Each path below is one point turned by a fixed rotation once a step. After each direction that follows a path, write how fast that rotation turns it, in degrees per step (0 if it stays still).
Each turn is a multiple of 5 degrees from 10 to 175, or 0.
Each row of a path follows its step; steps can be skipped.
Path 1:
step 1: [ -6 -29 -33  24  -5  -2  41 -73 -48 -24  -9  13 -22  -6 -59  11 -49  -5
 -14   3 -57   6  13  -8  33 -65 -13  -8 -12  32  31 -21  -6  37  18]
step 2: [ 26  20 -37  52 -29   5  27 -58  -5   6  -8 -11  24  29   2  -9 -16  -9
 -47 -37 -32  42  23 -19  57 -36  25 -14 -15  43  62   8 -35  15  16]
step 3: [-14  -1 -18  68 -41  14  32 -35  10  -7  20  44  -2  51 -17 -14 -34 -40
  19 -32 -49  -4  -1 -37  36 -54   9 -36  -8 -30  18  16 -36  31  14]
step 6: [ -7   8 -47  29 -23 -19  66  -1  23  -4  11 -30 -31  41  24 -23 -66 -35
  15 -45  -8  15  12  15  48 -26  17 -29  16  22  15   7 -11  59  46]
step 8: [ -4  19 -40   8  -1  -5  11 -23  22  -3  -6 -38   0 110  62   2 -28   9
  20 -45   2 -31  -1 -24  28  -8  34  -7 -15  -7  39 -25 -48   3  12]
step 9: [ -4 -28 -32  -3   9 -12  47  20 -12 -19  10  13 -35  69  13  30 -62  -1
  75 -22  -5 -42   5  22  18 -21  14 -17  19 -26  13 -36 -46  40  13]
step 10: [  7 -38 -34 -42   7 -12  50 -27  -7 -27 -35 -38 -36  67  21  -1 -52  11
   9 -40  13  -7  45  44   3  -1  -7  -3   4  33  56 -33   6  24  24]
step 11: [ 12  16  -7 -11 -39  -5  38 -26 -46 -22 -25  10  -8  56  52  23 -46 -32
   3 -63  14  -3  33  17   6  37   4  -8  -5  -7  35 -37 -63  26 -29]
step 12: [-47  21  17  -5  15   1  66 -33  29 -20 -43   2 -30  46   2   9 -36 -24
  67 -71   8 -21  27   8  28  15  14   7  -6 -28  37 -24 -24 -10   2]
step 13: [  8 -36   4 -38  25 -24  41 -51 -23  -9 -37  32  -8  44   1  52 -32  12
  44  -6 -14 -37  48   7  -5 -10  14  -5 -26  -1  60 -43 -37 -25 -15]
Directions:
[ -1  -1 -27  -9  11   5   6  18   9  -9   4  -6   9   5   7  10 -16  -9
  -5   0   7 -14  16 -12  -1  26 -10   1   7 -12   3  -2   7   0  -5] | 20
[ 16  -5  -1  -5  -2 -16   9   7  -6  -2   6  19  15 -13  10  -4  -6   2
   2  18 -13  -6  -4  13   5   8  11 -14   5   1   6   8 -22  -2 -21] | 175
[ -8 -24   8 -16   3 -15  -2 -17  -6   2   4  -8  -4   3   2  -3  -2  -5
 -16  10 -12 -14  -7  -5 -13   8  -6  -3 -20  10  15  -1  19   9  -5] | 120
[-23 -12  -7  -9  -8  -6  -4   5  -6  15   1  -3  13  16  13 -20   5   5
   4   0  10  -6   9  -4  12 -12  10  -4  16   8 -17  -2   3  17  -8] | 20
[-17   8   7   1   0   8   4  -7  13  -5  -3   2   4  11   7 -21  -7   0
   3   3  -5  -5 -18 -15  -3   0 -12   0 -12 -12 -11 -10 -13 -26 -19] | 85
Path 2:
step 1: [-11  -8  13  34 -33 -72 -14 -23 -15  34  -1 -17  27 -39  36  41 -10 -52
   3   2 -15  -9  13  56 -47  41  44 -19   8 -26   8 -36   8 -46   6]
step 3: [  5 -18  -6 -15  -5  44 -23 -33   8 -53   9   4  10  -5  -2  21  -2  10
 -80  22  12  -5  60 -20  31  46   5  12  44  -6 -24  77 -18   2 -45]
step 4: [ 31 -27  26   5   8 -23  -7   6 -34  39  25   4  85  10  15 -23 -13 -32
  44   6  27 -16 -28  12  11 -41 -29 -33  -3 -23 -39  45  23  48  45]
step 6: [ 22  21  36  30  -3  14 -33 -31  37 -20 -23 -30 -18 -25 -41 -25  -7 -27
 -61  49 -24 -38 -16 -32  17 -19 -10 -34 -19  62  15 -39  40 -29   4]
step 7: [ 23  36   0   6 -13 -22  17  40 -28  21  28   3  38  16 -40   7   5  13
 -35  15 -18  -7  39  15  -9  31  21  10  20 -69  85  45 -29   2  31]
step 8: [  5   2 -14 -28  -7  13 -32  30  -3 -28  34  33  -2  15  75  17  44  -5
  38  21   9  -6   3  45 -29  23  55 -21  -6  28 -42   0  75  30   7]
step 9: [  1 -39  -8  19 -12  19 -66 -64 -42  30 -40  -7 -34 -28  13   7  -1  -5
  22 -21 -12   0  62 -57  14 -25 -20  10   6 -39 -31   6 -12 -48  14]
step 11: [ -5  13 -10  29 -19  19  32   3  26  -2  10  28  46  38 -24  -2  80 -18
  20  46   3 -73 -13  40  29  25 -34 -22  23 -17 -29   2 -50 -18 -10]
step 12: [-36 -56  31 -23  12  17  -7  -7 -66   5 -22 -22  23 -13  13  21   4  16
 -34  69 -43  14 -10  30   2 -43  42 -10 -68   0  19 -14  39   5   4]
step 13: [ 48  25  -3  -7  -4  69   2  25  15  38   4 -21 -22 -20 -58 -40  -7   7
  20 -14  15  35  47 -29   3  34   7   6  34 -14  10 -14  69 -27  49]
Directions:
[  7  -9 -11  -5 -11 -10  -9  -3   1  -4  19 -18 -10  10  22   2  -1   3
   0   2  17   9  -2 -18  16  -5  -3  -1   5  -4 -20   9 -18   6   5] | 60
[ 12  -7  27  -8   3 -12 -10  -1  -3  -2  -2  -2  -1 -10  -4  11  -1   2
  17 -23  -1  -2  -6  -7   3   7 -14  20   6  -8 -16 -13  15  -3   2] | 80
[ 11  10  -7 -11   3  -7 -24   6   7  -1 -14   9 -15  -8  25   3   3  -6
  -2 -10   6 -10  11   6 -20  -5   9   6  13  -2  15  11  -3  -6   5] | 55
[-27  18   2  -4  -7  -1 -19   1  -4  -2  -6 -14  -2  -3   4  -9  -6  -1
  -6   4   9  -1  -9   9  -6  20 -16  10 -26  -1  -4  11   5  11   5] | 175
[  6   5 -13   2  -1 -13  11 -12 -11  17  20   5  -6  -5  12  -1  24  14
   7  -2  -6 -15 -14  22 -13   1  -1   3 -10   5 -11  -2  -1  -1  -6] | 110
[ -6   7  11 -14 -10   6 -15   4   9   1  10   0  16   5  -1   2  26   3
 -15  -2 -13   8 -13   8  22  -9  12  18   5  -2  11   4  -2  -2  -7] | 80
Path 3:
step 0: [-15 -34   6  30   8 -24 -52   5  75  50  25  26  30  -4 -15  -7  25 -14
 -13 -11   1 -60   8   6  22  -2 -30 -16 -13  67  24  11  27   7  -2]
step 2: [-22  21 -33  12  20 -18 -10  24  -7 -28 -15  53 -28  28  -6   2  32 -52
  -9 -12 -33  11 -30   4  20  10 -13 -30  51 -71   6  44  25   1 -46]
step 3: [ 12 -49 -12  21 -20 -19 -30  21 -27  18 -45  22 -17 -80   7 -18  49  11
  17  -6  29  33 -18 -12 -12 -16 -33 -70  22  -7  12  -4  -6  10 -21]
step 5: [-20  52  12 -11  -3  36 -25  33  13 -16 -12 -26   2  36 -29 -59  22  41
 -30  20  24  -6  -9 -26  60 -14 -26 -10 -18 -11  15  62  -7   6  32]
step 7: [ -6  36  24 -38 -17  43   5  33   2   0  14  11  27 -26 -25  45 -13 -30
   0 -56  11 -38 -10 -12 -35  -3  26  -6  32  16 -67  39  14 -43 -19]
step 9: [ 42   4  67  19 -21 -23 -61 -10 -47 -16  15  -9 -29  -5  26  18 -17 -48
  -2  -2 -19  39 -15  -5  15  41 -26 -25 -36   2 -30 -25  26  15  29]
step 10: [  1 -16   8 -20  30  28 -79 -17 -43  14 -24 -27  34  26 -43  18 -24  10
   8 -25   3  22 -43   2 -11  42 -38  33  -6  51  12  10 -25  -9 -18]
step 11: [  3  41  -4   2  39  -2 -26  -7   7  83  16 -25 -29  28 -14  -2  -2   5
  -2  -7 -38 -32 -18 -33  25 -40   3  22  31  51  51 -34  16  32  -9]
step 12: [ 38  18  -9  31  32 -56   4 -34  10 -28  48   7 -48  11 -38 -19   6 -41
 -18 -69  40 -32 -19  12   1 -34   5  -5  11  29  -2   7 -13  -2  34]
step 13: [-28 -28 -23   1 -38  -2  52 -18 -35 -33  -7  13 -36  15 -91  36  23 -25
   1 -42  -3   3  -3  22   5   0 -18   1   8  -6  40  -2  30 -19 -50]
Directions:
[ -4  -3  -9 -26   2  16   2   1  -1 -10   6 -12  -2   0 -12  -2 -14   8
  16  -3 -28 -10  -6  -8   6   4  15   0   1 -11   7  12  -7  10 -13] | 120
[-13 -15  18  -8  -7  -8 -11 -19  -4   3  -7  -2  14   0   4 -19 -15  18
 -19   2  -7  -6  -1  -5  19   7 -15   8  -9   0  -6  -2   7   0  -2] | 70
[ 13   8  -1  -5  -4   2   2   1  -4 -31   2  12  -9  18 -12   4  -2  -6
   3  14   3  14   5   9  21   4 -17   7 -20  -8   6   0   6  -1   3] | 95
[ 10   3   6 -14   3   3 -14  21   6 -13 -19  -6  17  -1  -5  -2  13  11
  -3  -6   7  -3   8  -3   1   1  12  -4  11 -21  -6 -19  15   2  13] | 25
[ -3 -10  -7  -6  14  -1  12  -9 -19   6  -2  16  -7   6 -16 -23  14   6
   1 -10  -2  24   9 -12   8 -11  12  -4   8   7  -3   3   3  -3  10] | 40
[ 14  -8  -3   5  24  -2   4  -1   7 -18 -16 -17   0 -11   1  -2   6  16
   3  -9  18  -1  -6  -3   6  -2  -5  -3 -13  12 -11  15 -17  -6 -13] | 155
Path 4:
step 0: [ 12 -15 -15 -68  23 -27   7 -13 -61  -2  47  42 -26   1  28  -6 -17 -47
  20   5  36 -14  30  -5 -21 -10 -24  22 -44 -14   4  -6 -72  11  51]
step 1: [ 16 -30  22 -67  18 -41  47  27 -31  -6  13   3  59 -11  -9  28  -4  -8
 -29 -19  50  -2  11   4  13   4 -23  36 -27  27 -39 -10 -22  78  24]
step 2: [ -5   4 -46 -21  37  43  54  32 -24 -30  10   7  29  31 -30 -17 -14 -11
 -23 -51  14 -36  17  15   5 -33  22  39 -18  15 -36 -60 -30  12  57]
step 3: [-20 -14  -2 -64  16   6  12  35  -7 -53  47  -5  36  24 -10  28  29  -5
  32 -25 -28 -23 -35  19  44  33   4 -22 -47  15 -16 -37 -68 -23  32]
step 6: [-10   3  40 -71  33  29  43  50  -7  46   6 -26   8 -27 -42 -11 -33 -20
 -21 -18 -14  -8  12 -18  60 -33  15  -6 -59 -20  25 -20 -29  24   3]
step 7: [ -8  15  18 -65  15   9   1  -7 -37 -68  -6   0 -22  -9 -33 -18 -47 -37
 -13  -9 -21 -28  56  27 -13 -22  -4 -12 -57  -3  13  -4 -77   9  12]
step 8: [ 23  12  55 -31  34 -44  10   2 -38 -36 -32   9  17 -21 -24  23   3 -47
 -12  -9  24  10 -11 -30  16  30  49   1 -32  35 -22 -14 -83  39  21]
step 10: [-21 -17  40 -88 -26  38  34 -42 -34 -16  16  11  22  48  25   7  14  -9
  12 -40  -4 -28 -19 -28  27  -4  28 -14 -52 -23 -41 -20 -22  11  38]
step 11: [-35  10 -21 -83  12  -6  44   6 -13  26  12  55  16 -18 -14  11 -13  13
  44 -60  -8  24  29 -10  -8 -16  29   9 -33  10 -43  24 -67   6 -10]
step 12: [-17 -22  34 -60  29   1 -26  20 -32  -9   0  44   1  37 -14  25 -25 -45
  22 -80  50   3   4  15   2  -9 -37  57  -2  15   2 -12 -51  -5   9]
Directions:
[  6  18  -2   2  -7   6  -4  15  23 -10   1  17  11   9 -23  -6   4 -12
 -10 -21  -7  -5   5  14  -3   4   6  -1  -5   0   1  11 -10  -8 -16] | 80
[ 10  14 -10 -12   8  -3   8  -8   2  19  12  -3   2  18  10   6  14   3
   1  -1   9  -3 -11  23 -14   0  -7  19   6   9   5  19   0   2  13] | 25
[-19   2   6  21  15 -11   4   4  -4  15 -11   2   0  -3 -13   3   2  -2
   2 -15   8 -17  -1  -6   2 -10  13   8  22  23  -2  -7  -4  -9   3] | 110
[  7  -4  13  15   3   1   9   5  16 -12   5   5 -14  -3  11  15  12   5
 -25  14   1  -4  12  11  -9  -9   6   3 -10  12  -7 -14 -10  10   8] | 55
[  2   3  12  -7  19  -4 -15   2  12  10   5 -10  -1  -4  -4  -6 -14 -17
  -7   9   3 -11  19  -2 -11  19  10 -15   4  -6  -6  13  10   1  20] | 45
[ 19  18   1  -2   9 -15   2  14 -13 -10 -15  -1   4  -5   9 -17 -25   3
  -2   2   7  -9  -2  15   3   0 -11   3  -8  17   4 -12   9   3  -5] | 60
